128 stands for zero in the data rows.
Some points, each followed by its number:
[158 110 167 155 121 149 112 127 125 109 105 147 165 120 143] 0
[ 89 142 120 137 136  85 129 151 167 156 121  97 121 127  86] 1
[138 167 118 102 167 141 169 100 104 110 159 146 114 173 128] 2
[ 84 145 116 134 138  80 132 152 170 158 126  93 117 130  82] 3
[133  76 159 167  79 125  82 156 145 136  90 128 157  88 145] 4
[120 172  85  91 167 127 182 120 104 130 173 122  71 159 125] 5
[129  84 153 164  75 119  51 161 155 143  78 126 162  67 139] 6
[132 160  88  57 164 143 173 109  90 114 193 139  84 162 133] 7
[ 74 122 114 144 114  66 112 177 175 176 115  70 115 108  89] 8
[140 166 122 105 168 141 169  99 104 109 157 147 117 176 129] 9
[166 152 117  79 166 175 166  82  65  91 165 167 115 176 157] 10
[ 67 138 101 127 136  60 125 167 171 178 125  66 105 126  81] 11
[ 90 168 101 118 151 101 147 132 155 147 138 103 109 146  73] 12
[ 79 155 102 124 151  78 134 150 162 161 130  88 108 138  68] 13
[166 140 142 110 154 165 161  75  97  82 150 163 136 160 156] 14
New points follow, each followed by the numbers of its three nearest points above, nearest first.
[160  95 167 153 104 162 107 112 127  98  98 161 169 114 157] 0 4 6
[158  93 168 158 101 159 102 118 129 102  97 155 171 108 156] 0 4 6
[166 117 171 148 123 154 122 110 121  95 104 154 167 123 147] 0 14 4
[105 173  64  87 161 126 166 125 115 136 167 116  63 154 108] 5 7 12
[142 154  94  57 159 150 169 107  82 108 188 145  91 160 140] 7 2 5
[164 155 117  83 166 175 170  90  64  99 174 159 111 171 153] 10 14 2
[136 160  88  50 157 156 169 100  87 113 191 144  93 161 140] 7 5 2
[173 133 141 110 148 173 141  73  93  76 137 176 143 152 159] 14 10 9
[120 160  86  91 163 130 163 122 105 130 167 127  82 161 126] 5 7 2
[151  99 161 151 107 152 108 117 132 105 101 153 164 114 150] 0 4 6
[ 97 170 103 117 163 100 147 136 145 147 146 102 106 144  75] 12 13 3
[ 75 120 115 144 114  66 114 177 174 175 116  71 115 110  90] 8 11 3
[ 96 162  96 109 158 106 148 135 141 140 146 111  99 144  86] 12 13 3
[112 173  65  79 174 123 168 122 107 133 166 121  66 161 114] 5 7 2
[160 141 144 112 149 172 151  72 104  81 141 169 138 163 151] 14 10 9
[163  95 162 148 115 156 115 118 119  94 111 156 159 119 157] 0 4 14
[115 166  71  84 168 125 161 124 109 131 160 124  73 156 116] 5 7 2
[109 174  61  84 162 130 168 122 111 134 170 119  59 156 112] 5 7 2
[ 98 170 104 119 163 100 146 136 146 148 145 101 108 143  74] 12 13 3
[140 159  88  58 166 151 167 108  88 117 197 138  90 160 136] 7 5 2
